In the rows, 128 means zero.
Each named move below is a turn or a mirror, shown by a few rows before and after it. Which moves, in which order, take the first row of each later pair to the second? The first pair is answered.
move R:
[137 154 124 134 143 122 113 142 116  99 121 140 109 103 123 146 140 134
 136 142 155 145 142 101 127 128 167 144 118 154 111 162 125 127 105 113
 129 139 139 152 141] => [141 154 115 121 130 120 122 125 136 105 125 139 114 115 144 155 138 122
 123 136 175 118 150 109 107 138 164 145 111 151 137 153 133 136 119 132
 138 131 130 159 153]
[131 131 136 127 156 113 145 107 135 128 136 124 121 109 142 120 100 154
 132 127 129 170 158 109 153 141 126 142 109 135 130 145 128  97 154 110
 128 106 113 121  98] => [134 132 131 121 147 113 152  98 147 133 136 123 127 116 157 124 101 145
 122 122 137 153 164 117 143 143 126 142 106 137 144 139 131 102 164 121
 137  99 108 126 104]
[136 121 114 128  97 131 129 119 119 149 111 125 119 144 129 126 121 135
 111 124  97 107 107 129 139 140 131 124 117  99 142 106 174 145 150 150
  98 140 123 136 112] => [131 120 121 138 104 133 120 133 105 144 110 124 118 135 113 119 120 145
 121 127  84 125 100 122 150 134 130 124 118  99 122 115 169 139 141 139
  93 147 128 127 106]
[ 88 109 121 101 118 121  96 128 100 142 106  91 102 101 113 132 126 107
 139 142  98  97 162 107 148 133 118 143 134  84  85  80 135 146 105 139
  91 157 118  96 135] => [ 91 107 116  90 107 120 107 114 116 147 108  90 108 112 132 143 124 100
 132 136 112  76 167 114 134 141 120 142 129  84 109  71 140 151 118 155
  99 153 111 104 144]
move X:
[130 128 139 166 166 120 120 126 110 119 142 127 117 159 158 137 148 122
 153 108 137 135 131 123 149 140 128 144 108 168  69 141 108  89 120 102
 137 106 149  95 151] => [123 122 124 153 158 115 110 115 107 128 136 113 108 162 162 145 145 108
 147 109 135 112 152 124 149 144 132 149 103 145  60 120 113  96 116 114
 130 110 146  92 154]
[133 115 160 149 131 126 132 159 101 135 125 120 134 104  88  91 127 152
 160 138 110 169  94 113 156 137 117 110 136 129 102 149 115 120 134 107
 128 151 145 115 125] => [116 108 137 130 122 116 105 149  90 148 115  98 115 101  90  99 124 132
 157 142 103 135 129 116 162 143 124 120 131  89  80 115 121 129 125 125
 114 156 134 107 132]
[124 130 107 116 115 126 133  98 145 133 120 120 122 135 158 139 134 102
 113 121 146  93 143 135 124 136 126 122 122 110 140 103 138 149 141 159
 133 126 117 145 141] => [140 139 130 129 122 135 158 106 156 118 131 137 143 136 157 133 135 120
 112 121 154 118 115 134 116 134 121 115 126 147 166 129 133 140 149 147
 144 121 125 152 137]
move J:
[134 117 124 127 109 123 137 128 126 127 133 120 147 128 136 124 116 133
 118 119 124 120 123 124 122 130 122 117 125 132 151 112 132 156 131 148
 138 134 133 122 115] => [138 120 123 126 112 127 139 126 132 127 136 127 148 131 142 124 113 133
 120 119 131 121 120 125 119 127 124 120 124 136 156 117 134 150 133 147
 140 131 130 125 122]
[149  99 170 103 101 162 153 137 177 101 155 191 190 138 128 118  89 172
 109  92 179 120 115 105  86 132 111  96 133 183 203 102 208 189 169 145
 169  94 145 126  76] => [137  87 179 111  93 158 153 161 147 101 150 183 189 119  90 109  89 186
 120  96 148 142 104  91 104 128 106  87 141 186 181 100 205 200 152 133
 151 109 155 109  54]
[140  96 161 141  92 111 169 152 150 143 137 134 138 106 100 140 121 123
 144 107 129 112  75 114 140 142 118 107 157 155 166 122 156 176 143 137
  93 122 154 136 106] => [132  92 150 129  83 106 162 143 149 150 133 120 132 108 105 145 119 114
 139 104 131  90  93 116 138 146 123 112 154 137 162 104 161 184 144 146
  88 123 147 133 111]
Now pairs of rows:
Each pair is two moves apart.
[129 134 121 116 128 133 134 102 169 126 132 135 128 152 176 149 129 109
 120 128 162  92 137 144 101 132 138 139 123 126 159 132 130 126 151 152
 150 109 111 143 151] => [115 115 159 144 124 136 142 156 111 112 129 135 134 111  96 122 129 161
 144 135  99 171  85 107 134 120 126 117 144 156 118 153 119 136 117 115
 123 140 141 115 101]
J J
[173 162 101 162  90 158  99 172 162 165 123 174  39 102 167 154 132 106
 123 137 157 128 143 111 168 108 119 187 122 146 147 128 117  75  95 167
 156 116 123 111  97] => [177 162 102 158  82 158 112 171 171 163 125 178  48 106 173 156 133 107
 113 134 165 122 136 115 156 112 116 182 122 155 167 127 120  84 104 173
 164 114 122 114  96]
J R
[115 102 127 137 125 127 135 127 109 125 127 115 134 136 113 125 149 137
 129 133 126 137 128 110 130 125 124 143 127 110 111 126 116 142 109 145
 126 113 142 119 121] => [126 116 123 136 131 133 139 111 132 122 131 123 138 149 141 132 147 125
 123 136 150 125 134 121 119 129 126 147 122 114 127 133 115 131 123 150
 139  98 135 132 133]
J J
[127 102 133 107 102 119 136 131 134 142 114 145 123 127 126 138 135 118
 124 115 132 112 124 122 118 135 136 140 137 139 150 106 145 150 133 121
 107 118 112 130 129] => [122 100 127 110 110 117 124 129 127 143 111 142 114 123 124 140 133 116
 126 117 125 111 135 121 129 133 140 146 134 124 133 101 143 147 126 118
 100 122 109 127 130]
R J
[118 129 150  97  81 107 157 131  96 114 129 135 128 153  87 107 173 135
 177 121 104  99 178 123 116 120 128  94 144  98  83  87 110 179 161 139
  94 169 123 118 134] => [150 154 161 108  98 121 189 114 147 103 146 166 154 181 133 115 174 132
 165 119 154 101 159 138  88 122 125  94 139 137 136 123 106 158 195 140
 131 140 120 147 156]
J X
[106 126 112 117 112 125 102 110 128 156 109  99 112 143 135 134 109 106
 128 130 124  63 165 139 102 143 136 141 139 100 127  85 143 126 117 165
 127 129 123 136 139] => [136 149 161 164 157 151 136 141 145 124 131 154 143 140 130 113 113 148
 148 138 133 151  95 135 106 126 124 133 148 179 146 165 126  85 122 116
 156 116 143 151 130]
J J
[121 129 113 130  92 112 111 143  95 139 125 124 125 137 113 132 130 126
 127 132 136 134 143 118 144 137 135 124 158 143 106 120 120 122  97 115
 101 146 151  90 104] => [118 133 103 125  96 112 103 134 101 141 123 123 121 141 128 137 128 114
 125 132 144 121 159 123 146 136 141 130 154 129 102 118 121 115  98 120
 102 142 149  94 115]
J R
[165 137 106 134  78  93 119 108 146 143 115 115 160 122 150 133 173 112
 119 109 144  54 157 113  97 115 115 183 146 138 125 127 138 144 149 149
 136 100 124 121 183] => [148 134 101 146  97  95  85 125 109 147 106 105 137 101 118 125 172 118
 139 119 110  79 168 103 131 103 119 190 153 111  65 126 127 132 115 127
 114 114 135 104 174]
R J
[133 156 143 135 144 158 157 172 117 127 136 129 132 125 100 137 103 150
 144 120 100 169 124 119 132 115 118 123 123 182 141 170  92 146 147 143
 135 120 168 126 115] => [107 146 108 113 133 142 113 155  95 147 117  94  99 120  96 149  97 122
 143 121  84 121 177 122 147 119 132 139 118 116  97 123  95 154 128 159
 110 133 155 114 121]
X X
[131 132 136 148 149 132 135 135 124 114 134 141 131 125 119 129 122 145
 137 129 126 140  98 123 132 124 127 125 128 141 137 145 118 105 137 103
 137 124 142 130 126] => [111 116 117 128 123 119 116 129 104 126 121 112 118 118 106 138 120 132
 130 129 109 110 124 117 136 132 131 125 128 104 119 105 127 132 126 120
 114 137 134 116 119]
J X
[138 142 116 127 155 134 141 101 161 142 127 123 133 133 167 128 114 121
 130 125 174 120 132 156  84 113 156 134 147 133 129 133 128 119 161 133
 143  96  88 149 155] => [141 147 132 152 173 145 138 128 141 132 128 138 133 120 144 115 115 142
 146 131 153 169 109 146 104 100 151 133 152 154 106 159 117 102 145 102
 139 101 100 141 146]
X R
[122 125 116 144 126 145 157 147  94 142 116  87  91 123 116 109 130 106
 126 121 100 137 126 122 152 123  97 116 121 149 109 129 122 157 121 125
 137 160 128 134  99] => [127 131  98 130 123 146 158 121 121 148 119  85  92 140 149 122 127  85
 114 117 128 101 147 136 134 130 102 125 113 138 127 117 129 155 136 147
 148 148 117 145 119]
X J
[109 105 135 109  88 111 147 159 101 126 140 102 130 118  89 122 134 143
 124 117 112 115 125 113 128 138 136 110 147 133 129  89 138 156 128 149
 111 141 137  98 118] => [136 134 130 112 113 124 160 130 154 121 156 131 147 152 148 131 135 125
 115 116 169 106 131 139 100 139 138 124 134 150 174 118 135 127 159 147
 151 111 126 130 154]
J J
[131 124 119 117 109 121 124 124 114 145 126 115 144 122 109 138 128 133
 113 109 123 122 137 116 114 138 131 139 143 118 113  91 144 137 108 141
 120 154 120 118 142] => [135 135 127 138 137 127 116 136 107 136 127 130 140 117 106 132 131 142
 127 116 119 152 129 113 129 127 133 145 142 123  92 117 131 113 100 116
 120 153 127 120 143]
J R
[129 139 133 148 163 129 128 141 124 138 103 129 128 116 128 133 129 117
 119 145  96 125 133 122 143 119 144 147 138 114  95 156 101 114 110 128
  88 136 135 103 138] => [149 149 138 149 160 136 155 128 160 132 114 144 148 134 156 140 130 113
 112 139 129 119 120 132 118 122 140 145 135 143 139 172 108 109 135 135
 111 123 133 123 151]
R J
[149 141  97 122 145 129 116  91 160 120 123 125 134 141 161 127 122 117
 112 100 136 117 173 156 146 108 152 113 127 127 154 146 153  88 130 144
 127 138 107 136 129] => [153 138 126 146 152 137 132 124 144 106 128 137 146 124 126 110 123 150
 124 105 111 169 134 140 156  99 145 102 140 160 147 171 146  85 119 119
 123 145 121 129 108]
X J
[171 149 152 106 139 140 101 102 166 153 149 145 168 135 132 141 147 153
 138 123 146 153 141 161  97 154 110 115 116 190 137 133 101 119 120 102
 114 110 130 111 119] => [158 147 146 115 152 137  72 113 138 156 142 137 152 122 113 137 146 156
 151 130 124 166 150 153 123 146 114 122 116 169  95 131  93 113  96  85
  98 119 134  98 112]
R X
[113 125 130 130 123 113  87 133  80 143 110 117 116  95  93 117 135 138
 131 135  91 135 152 117 156 118 147 136 136  97  93  95 134 140  98 126
 111 151 144 108 122] => [115 141 113 131 141 118  73 114  97 146 113 122 106 109 117 124 133 120
 130 138 107 121 175 131 157 117 151 149 132  81  90  97 134 125 101 129
 116 142 137 117 141]
J R
[120 124 128 139 133 124 124 131 126 132 125 135 118 119 120 123 132 134
 130 137 110 142 128 119 143 122 125 132 134 118 104 131 126 123 123 109
 102 141 131 118 137] => [126 131 117 131 137 124 123 113 146 138 128 135 118 134 149 131 132 120
 125 136 134 116 144 131 133 126 127 139 126 111 119 129 128 118 134 123
 111 128 121 129 153]
J J
[116 127 109 119 138 114 108 110 118 134  98 131 136 126 142 138 122 109
 143 120 125  95 154 136 143 114 127 144 111 113 118 115 132 137 141 129
 133 141 107 142 139] => [128 140 135 143 159 127 122 128 121 118 105 153 151 121 133 128 124 134
 154 121 127 138 120 131 145 109 122 140 117 151 124 152 123 119 144 104
 143 139 120 146 130]
J J
[132 137  91  97 121 119 118 100 152 141 117 127 114 153 178 147 133 104
 114 117 134  70 167 147 109 132 140 138 123 111 149 109 131 129 122 148
 151 108 113 137 165] => [115 137  93 117 147 122  79 124 108 139 104 124  89 128 140 139 134 115
 138 129  95 111 170 134 149 119 143 146 129  90  82 115 117 109  84 116
 126 127 123 117 151]
R J
[135 130  85 152 130 101 143 131 121 142 121  98  78  94 101 130 171 147
 132 160 129 151 129 111 145 117  99 171 150 101  80 132  87 131 127 111
  89 109 147 140 137] => [158 137  88 138 114 103 183 110 169 138 134 107 105 116 141 140 172 138
 109 150 168 127 119 121 107 127  95 165 144 129 147 137  99 140 164 137
 119  92 138 162 150]
R X
[128 110 126 122  91 122 152 133 137 140 116 118 135 132 120 135 126 131
 124 108 133 108 121 136 110 140 126 114 127 133 150  97 145 155 135 155
 139 134 126 136 134] => [128 119 142 151 121 131 141 159 115 127 119 133 132 121  95 117 126 155
 146 118 110 163 100 126 134 125 126 115 136 147 116 132 131 131 114 117
 132 142 138 127 123]
J R
[142  78 119 123  48 138 104 144 129  99 125 111 164  97  98 157 153 126
 142 130 124 126 147 106 166 130 104 124 123 139 130 126 133 154 131 150
  90 119  98  94 102] => [150  78 122 120  47 142 118 141 139  97 130 114 170 103 103 157 153 129
 137 127 136 124 137 107 154 132 102 123 122 152 153 132 134 157 142 154
 100 115  97  97 103]
R X
[171 115 144 129 151 141  91 123 131 135 143 121 129 142 117 111 141 123
  94 107 143 137 127  67 163  62 165 147 112 120 121 137 127 102 120 124
 142 116 117 136 132] => [173 116 151 133 150 143 102 125 133 133 144 126 135 143 116 110 143 128
  92 107 145 140 116  64 158  63 162 141 112 130 133 140 128 105 125 120
 147 116 118 137 129]
R J
[131 133 119 134 153 157  72  80 101 129 141 106 148 134 127 127  99 107
 173 123 133 148 114 116 144 151 132 146 136 102  80 106 144 130 130 131
 124 169 141 133 172] => [143 143 128 141 165 165  79  80 115 124 147 120 154 141 141 127  99 109
 175 121 147 160 105 120 140 150 131 148 135 116  89 127 141 120 138 124
 134 159 142 140 176]
J J
[141 100  97 117  76 102 105 120 136 152 154 119 109 171 143 136 111  98
 132 139 111  73 144 156 115 161  98 131 172  86 153  92 169 150 131 170
 129 128 100 123 133] => [168 117 149 158 104 123 147 156 146 120 174 165 143 168 127 116 117 145
 147 142 114 156  72 149 112 146  83 117 183 165 180 162 153 124 140 129
 152 120 119 133 116]
X X
[111 122 125 135 122 125 149 141 120 126 130 115 126 128 120 133 128 135
 121 132 121 116 119 130 131 136 120 139 144 117 138 111 120 142 128 135
 121 139 117 129 115] => [112 125 130 143 135 129 141 145 116 124 128 120 119 127 117 129 128 140
 126 136 117 128 119 130 140 131 121 142 147 115 125 120 115 131 121 124
 119 142 120 126 113]
J R
[108 141 139 120  94 102 110 100 141 121 118 126 149 135 110 176 129 133
  63 126 127  90 126 123  71 138 130 106 143 134 168  86 114 114 118 152
 127 113 130 117 130] => [111 152 166 155 129 115 102 133 118 102 120 147 150 120  79 158 132 165
  89 137 107 156  97 113  99 118 126 106 150 158 134 129  95  83  98 106
 122 119 145 112 116]
J R
[133  97 120 138 130 127  94 124 118 114 112 123 107 123 112 116 128 118
 150 146 118 142 116 111 139 116 124 119 107 137 106 111 117 117 110 138
  92 126 109 144 105] => [151 108 120 132 130 133 120 108 155 111 122 138 124 142 142 123 129 112
 136 138 152 127 109 123 117 123 124 121 102 157 148 121 120 112 135 147
 114 107 103 163 123]
R J
[117 140 147 173 168 145 101 151 103 113 129 147 111 116  91 103 131 152
 163 129  95 190 115 126 165 105 120 143 137 133  67 176  99  82 100  70
 126 133 142 107 123] => [108 118  87  94  94 116 110  80 149 149 121 101 104 144 152 142 128  91
 110 109 141  48 187 148 111 142 129 143 121  70 128  83 136 141 143 164
 135 126 110 119 155]
J R
[129 167 114 138 137 161 141 141 169 145 135 141 150 101 148 156  80  52
 112 103 157  62 157 136 103 111 139 169  90 101 136 122  88 130 131 171
 113 120 125 117 161] => [141 167 161 170 149 176 173 181 156 122 146 167 175  83 107 134  86 100
 127 109 136 138  92 115 112  99 125 147 107 165 142 167  77 125 126 136
 117 127 151 112 131]
X J
